In the rows, 128 means zero.
Named turns come first, each shown by rows before and after it. Which turns, in which order, take the first row of each pair that follows to the second? Write the first one first, as in the answered first pair.
K (before -> after):
[162 130  81 127 146 122 122 117 118 132 101 119]  ->  [153 139  90 145 166 145 111 123 143 132 111 118]
[118  86 108 126 136 116 139 129 114 152 122 120]  ->  [122  94 102 125 148 122 131 132 116 153 121 114]
[143 110 125 114 135 132 121 134 149 113 140 146]  ->  [141 111 127 110 131 133 122 132 146 113 137 148]
G (before -> after):
[104 104 126 141 111 129 144 154 150 124 139 142]  ->  [106 114 120 148 126 142 133 154 156 132 145 141]
[ 86  85 193 123  81 108 159 120 136 107 143 152]  ->  [ 88  77 166 131 106 144 154 138 157  79 174 150]
[160 136 112 125 156 137 115 119 138 120 147 115]  ->  [162 147 122 130 155 128 108 111 130 135 130 113]
[122 120 137 119 111 140 135 126 122 108 127 152]  ->  [122 124 133 121 121 152 129 126 130 106 135 147]
D (before -> after):
[102 123 140 137 106 121 133 142 146  95 120 125]  ->  [117 119 119 134 114 131 133 147 149  82 130 124]
[ 98 123 161 134 113 125 135 121 136 114 143 144]  ->  [105 112 134 122 126 139 139 123 138  97 160 143]
[ 98 132 154 168 142 164 108 135 161 126 131 135]  ->  [ 97 126 156 162 138 168 110 133 163 117 139 137]
R (before -> after):
[149 161 125 141 160 138 113 124 132 148 117 110]  ->  [108 122 157 140 130 145 144 134 154 105 154 135]
[121 186 128 174 159 164 102 120 148 150 143 114]  ->  [ 93 110 126 141 107 149 162 125 150  78 181 145]
[168 120  87  94 112 107 126 110 109 118 109 109]  ->  [131 163 156 148 144 143  89 117 152 151 110 110]

Each pair is 2 to 3 turns apart.
[119 170 134 129 164 113  80 119 128 163 117 153]  ->  [136 121  87  83 131  84 114 114 100 127 125 158] : R then R
[149 147 105 124 158 154  75 152 118 130 110 134]  ->  [145 132 132 108 114 106  94 132  92 144  82 143] : G then G
[154 147 103 117 138 116 111 119 103 163 105 118]  ->  [126  98  99 109 124 147 141 142 132  92 162 144] : R then R then G
[124 101 143  98  85  88 165  91 104 114 120 144]  ->  [ 97 139 198 143 109 117 136  97 141 140 123 142] : R then R
[161 123 105 113 128 100 134 112 106 135 110 112]  ->  [151 148 125 132 136 106 116 107 120 155 101 107] : K then D
[135 165 110 146 190 178  88 142 156 135 148 108]  ->  [172 154  64 113 180 149 100 135 120 138 138  98] : R then R then G
[111  94 115  99  90 139 159 134 146  81 148 152]  ->  [106 108 113 115 112 164 148 142 157  78 160 148] : G then K
[158 157 102 130 159 139 105 134 135 157 135 112]  ->  [150 137 126 112 110  90 131 119 109 167 111 118] : G then G
[140 167 114 148 172 168  99 146 159 124 138 120]  ->  [154 140  83 127 160 162 117 149 147  94 150 120] : R then R then K
[ 97  96 152 120 109 135 154 126 147  92 152 148]  ->  [140  98 102  87 104 103 158 115 104 106 128 132] : K then K
[158 147 104 110 130  98 128 112 103 153  93 116]  ->  [135 174 136 146 154 136 107 127 140 159 106 119] : G then G then R
[107 120 144 137 135 161 125 138 155 110 156 135]  ->  [101 108 168 127  96 119 142 123 132 122 132 142] : G then K then K
[129  85 115 103  91  90 167 116 102 142 109 130]  ->  [ 84 105 185 144  98 121 148 122 143 152 126 145] : R then R
[178 161  90  93 126 133 123 116 124 153 112 110]  ->  [171 170  94 101 145 151 111 122 139 154 120 108] : G then K
[162 115  78 107 126 109 147 124 102 124 118 119]  ->  [118 128 119 149 160 167 129 141 160 104 160 129] : K then K then R
[100 106 178 103 112 126 158 144 122  93 121 149]  ->  [119 167 184 128 153 136 115 141 123 152  90 131] : R then R
[166 131 115 102 128  77 140  93  95 120 112 123]  ->  [106 140 198 152 134 116 133 100 148 114 139 144] : K then R then K
[155  99 127  95  83  88 159 117  94 130  99 127]  ->  [ 97  99 195 135  87 124 156 129 142 117 129 150] : R then K then R
[152 118 120 102  75  82 130 105  65 145  87 104]  ->  [ 86 152 203 173 119 156  92 121 145 149 122 113] : K then R
[ 98 115 147 116  95 123 155 131 136 126 152 127]  ->  [106 148 157 127 104 109 140 120 126 155 126 118] : R then R then G
